These points lie on a tree of bent strands in 15 dimensions: the strands fork, and no path loops back.
Rar: [-28  10  79 -22   0 -59 -33 -27 -21 -22  18 -10   4 -17  42]
Duso: [-19   0  20  80 -22  -6  -8  31  15  -2  37  38   5 -36  90]
rek: [-25   9  63   7  -5 -46 -30 -15 -11 -24  25  11   0 -16  50]
vepeg: [-22   5  49  33 -11 -32 -25   1   0 -22  32  24   0 -19  62]
sotu: [ -8  -3 -14 -40 -55 -19  21 -48 -81  20 -16 -19  31  45 -39]
Nore: [-42  -2  11 -52 -58  19 -44 -62  28 -20 -15  18  -4 -56 -55]
Peg: [ -7 -19 -18 -27 -56  -9  23 -54 -65  28 -17   4  17  37 -38]
Vuke: [ 66   5  11  44  -4   7  -6 -16  16 -57 -65 -13 -25   2 -29]
kugag: [-14   5  15   4  64  22 -27  24 -41   9  32 -85  -6 -34 -56]
dem: [-18   1   8 102 -25   5   0  41  18  11  31  43   7 -46 104]
pirel: [ -2  36   0  21 -18   5 -11 -54 -29  22   2  31  -4  11 -20]
rikir: [ 31   4  15 -36  18   1  12  10   7  23   2  20  -3  43 -37]
beto: [ 38   4  18 -18  12   1   7   4   7   6 -13  10  -7  32 -35]
Bam: [-19   1  11  98 -25   4  -1  40  17   9  33  43   6 -46 102]
bip: [ -5  -9   3   5  66  27 -19  37 -23   0  27 -78 -17 -24 -28]
Minuk: [-23   6  54  25  -9 -37 -26  -4  -4 -23  30  20   0 -17  57]
nosim: [ -4  -9 -22 -33 -66 -16  15 -55 -82  28 -15   0  23  51 -31]
dafal: [-21   3  39  50 -15 -24 -20  12   7 -17  35  31   2 -24  72]
kezo: [ 49   4  18  11   3   3   1  -6   9 -19 -35  -3 -13  19 -34]
rifil: [ 12   1   0 -60  39   0  17  26   4  45  26  14  -2  38 -49]
saze: [ 42 -11 -91 -13  34  -6  41  79 105 -31 -42  25 -11  33  81]
Zenog: [ -3  39   1  22 -17   6 -12 -54 -27  22   3  32  -5  10 -19]
Sadu: [-30 -24   5 -18 -36  18   9 -59   0  13 -18  30   1  -6 -51]
Dek: [-19  12  16 -17  20  -3  -1  -2 -48  15  12 -65  19  -8 -52]
selu: [ -2   9 -12 -14 -48 -11   4 -56 -66  27 -11   8  11  33 -27]
bep: [ -5   5  18 -11  63  21 -26  21 -29  11  31 -73  -9 -26 -56]
megap: [ 21 -14 -51 -12  45  11  31  60  51 -26 -11 -14 -16  14  48]
ginos: [  0  19  -7   0 -37  -6  -1 -55 -54  26  -7  15   5  24 -24]
Kab: [-21   1  34  58 -18 -18 -17  18  10 -12  36  33   2 -27  77]
gerip: [ 48   4  19  10   3   3   1  -6   9 -19 -35  -3 -13  18 -35]
doru: [ 18   3   2 -70  32   0  21  21   7  55  25  34   1  57 -46]
zige: [-10  -3  -4  93 -18   8   0  41  24   9  24  43  13 -36 106]
Tob: [-24   8  62  10  -5 -44 -30 -13 -10 -25  25  12   0 -17  51]
Teg: [ 39 -11 -86 -13  35  -4  40  76  97 -31 -36  19 -11  30  77]
veluk: [-18   1  11  97 -25   3  -2  39  17   8  33  43   6 -45 101]
rosat: [-25 -23   1 -15 -36  13  16 -57 -12  17 -19  25   2   2 -48]
Telef: [-42  -4  12 -51 -56  19 -41 -62  27 -20 -15  21  -3 -51 -55]
kevod: [ 15 -16 -36  -9  51  18  21  54  30 -21   0 -30 -20   7  33]
Baga: [ 43   3  19  -4   7   2   4  -1   7  -5 -23   3 -10  26 -34]
sipi: [ 32 -10 -74 -13  38   1  39  69  83 -30 -28   9 -13  24  68]
fenet: [-12 -20 -11 -20 -47  -2  23 -54 -47  26 -18   9  11  24 -41]
seb: [-40   2   9 -51 -60  17 -50 -60  29 -19 -15  12  -5 -66 -54]
sileg: [-15  12   4 -38 -26 -21  20 -33 -67  14 -11 -42  34  23 -45]
vak: [-15 -22  -8 -18 -42   2  22 -54 -38  25 -19  13   8  18 -42]
zari: [-17   8  15  -4  44  11 -15  13 -43  13  24 -75   5 -22 -54]
Fener: [-43  -5  12 -51 -55  21 -40 -62  27 -20 -15  22  -2 -49 -55]
Dit: [-22   4  43  43 -13 -27 -22   8   4 -19  34  28   1 -21  67]
ravif: [  1   4  13 -26  55  13 -16  20 -18  16  30 -55  -8 -13 -55]
Rebu: [-15   5  15   2  59  20 -24  22 -42  10  30 -82  -4 -30 -55]
Guzak: [ 35 -10 -79 -14  37  -1  39  72  89 -31 -31  14 -12  27  72]
sidol: [ 28  -2 -75  18  15 -10  39  65 103 -28 -38  31   9  12 105]
fili: [-19  13  15 -22  11  -8   5  -8 -51  15   6 -62  24  -2 -51]
leb: [ 25 -13 -57 -13  43   8  33  62  59 -27 -15  -8 -16  17  54]
bobat: [-19 -22  -5 -16 -40   6  20 -55 -28  23 -19  18   5  11 -44]
vum: [  0  23  -5   5 -32  -5  -3 -56 -48  27  -5  18   3  21 -23]
leri: [  7   2   4 -43  48   4   1  24  -5  26  28 -23  -7   8 -54]
tibe: [ 50   4  18  11   3   3   0  -7  10 -20 -36  -3 -13  18 -34]
Dazar: [ 37  -6 -87   3  22 -10  41  75 109 -31 -43  31  -1  23  96]
rezik: [  3   3  12 -29  54  12 -13  20 -16  18  30 -50  -8 -10 -54]
durov: [-19  14  15 -24   7 -10   7 -11 -52  15   4 -60  26   0 -50]
Balar: [-18 -23  -5 -16 -41   5  21 -55 -30  23 -19  17   6  13 -43]
denud: [-42 -14  14 -39 -45  24 -20 -63  23 -10 -15  32  -1 -29 -56]
bupi: [ -7  -4  -9  87 -15   7   0  40  28   7  20  43  16 -31 107]
mel: [  4  -4 -31  65  -4   1   7  39  53  -6   1  38  28 -13 113]
bis: [-10  -2  10   7  70  27 -27  32 -34   4  32 -87 -13 -33 -45]
rera: [ -4  -7 -20 -31 -64 -15  14 -55 -81  28 -15   1  22  50 -31]
befi: [ -3   5  16 -14  61  19 -24  20 -26  12  31 -70  -9 -23 -55]
Sali: [-18  13  15 -21  14  -7   3  -6 -50  15   8 -63  22  -4 -50]
Livu: [-19   1  12  96 -25   3  -3  39  16   8  33  42   6 -44 101]
nalur: [ 50   4  19  14   2   3   0  -7  10 -22 -38  -5 -15  17 -33]
Gosuv: [-30 -23   5 -17 -36  19   9 -58   0  12 -19  30   1  -6 -50]
zuk: [ 24 -13 -55 -13  44  10  33  61  57 -27 -14  -9 -16  16  52]
Nuti: [ 20 -14 -49 -11  46  12  29  59  46 -25  -9 -17 -18  13  46]
fogug: [-20   1  23  76 -22  -8 -11  28  15  -4  36  38   5 -34  88]
Kug: [ -4 -14 -25 -37 -71 -17  17 -55 -87  28 -17  -1  26  57 -33]
botil: [ -1   4  16 -19  59  17 -22  19 -23  13  31 -65  -9 -20 -55]
pati: [-39   4   7 -51 -60  17 -53 -59  30 -19 -16   8  -6 -73 -54]
sebal: [ 67   5  11  46  -4   7  -7 -17  16 -61 -68 -13 -27  -1 -28]
lameb: [  0  -5 -22  74  -8   4   3  39  42   0  10  40  24 -19 110]
gese: [ 44   4  20  -1   6   3   3  -3   8  -9 -26   2 -10  24 -35]
Nepul: [-42  -7  12 -50 -54  21 -37 -63  27 -19 -14  24  -2 -45 -56]
Tetiz: [ 44 -12 -96 -14  32  -8  40  81 110 -32 -45  29 -11  35  84]
dumok: [  3 -17 -11  -1  59  25  -2  45  -3 -10  18 -60 -21 -10  -1]
gikeg: [-26   9  67   0  -3 -50 -31 -18 -13 -24  23   6   1 -16  48]
tagon: [-22   6  48  33 -11 -32 -25   1   0 -22  32  24   0 -19  62]
fini: [ 31 -11 -69 -13  39   3  37  68  76 -29 -25   5 -13  22  64]
mubo: [ -5 -18 -22 -33 -64 -14  21 -54 -76  28 -17   0  22  47 -37]
Meku: [-19   0  18  85 -24  -4  -8  33  16   1  35  40   5 -37  93]
kufeg: [-31 -23   6 -18 -35  19   9 -58   1  12 -19  30   1  -6 -51]
runu: [ 19   1 -61  35   7  -9  30  52  92 -23 -28  32  21   1 113]
lur: [-22   4  42  44 -14 -26 -22   8   4 -19  34  28   1 -22  68]
mepe: [ -4 -17 -24 -36 -69 -16  20 -55 -83  29 -17  -1  25  54 -35]
neda: [-25   9  64   4  -4 -46 -30 -16 -11 -24  24   8   1 -17  50]
tol: [ -4  -9   3   5  66  27 -19  37 -23  -1  26 -78 -18 -23 -27]
Lifib: [ 10   1   1 -52  43   2  12  27   0  36  27  -3  -4  24 -52]
bepi: [ 35  -5 -85   6  21 -10  41  73 109 -30 -43  31   0  21  98]
Luf: [ 27   4  12 -50  24   1  16  14   7  35  10  27  -2  49 -39]
Mitu: [ -8  -4   8   6  69  27 -25  35 -30   3  30 -83 -15 -30 -39]
Pude: [  0  31  -3  14 -25   1  -8 -55 -38  25  -2  25  -2  16 -21]
Dosu: [  4   4  11 -32  52  10 -10  20 -14  19  30 -46  -9  -7 -55]
Sifa: [-16  76  20  35  10  36 -34 -56  20 -11  30  61 -17 -23  -2]
Sevi: [ 46   4  18   5   4   3   1  -5   9 -14 -31  -1 -12  21 -34]
Linag: [-14   5  15   1  58  20 -23  21 -42  11  29 -82  -1 -30 -54]
telas: [ 14   1   0 -61  38   0  19  26   5  46  26  17  -1  41 -48]
pana: [  0  20  -6   1 -36  -5  -2 -55 -52  27  -7  15   4  24 -24]
kud: [ 26   4  11 -51  24   1  16  15   7  35  11  28  -1  49 -40]
sipa: [-19 -23  -4 -16 -39   7  21 -55 -26  22 -19  19   5  10 -44]
lafa: [ 70   4   9  51  -4   8  -7 -18  17 -67 -72 -14 -29  -3 -27]
kek: [-16  14   7 -36 -19 -19  18 -28 -63  14  -8 -48  33  18 -46]

For each line, walk along the strands from its first point to the rest, and write how the paths branch: one pair of brackets for each fork, around the two groups it splits, the group holding the point that comes earlier in the line first. The first line is done for you.
Sevi (vum Nore Vuke Teg)  (((vum Nore) Teg) Vuke)
kek (vum rosat sebal Tetiz)  ((vum rosat) (sebal Tetiz))
nalur (Teg Fener vum Vuke)  ((Teg (Fener vum)) Vuke)
bobat (kevod Telef vum Lifib)  (((kevod Lifib) vum) Telef)
beto (leb vum kufeg sebal)  ((leb (vum kufeg)) sebal)
bobat (sidol Telef Baga pana)  (((sidol Baga) pana) Telef)
Baga (rosat pirel lafa kevod)  (((rosat pirel) kevod) lafa)
Luf (kezo Sifa vak Tetiz)  (kezo ((Sifa vak) Tetiz))
durov (rosat Vuke Nuti pirel)  ((rosat pirel) (Vuke Nuti))
doru (Nuti rosat nalur pirel)  ((Nuti (rosat pirel)) nalur)
durov (Sadu Guzak vum kezo)  ((Sadu vum) (Guzak kezo))
Sali (dumok leri Telef ginos)  ((dumok leri) (Telef ginos))
doru (Nore pirel gese kevod)  (((Nore pirel) kevod) gese)
kek (vak Pude Vuke bepi)  ((vak Pude) (Vuke bepi))
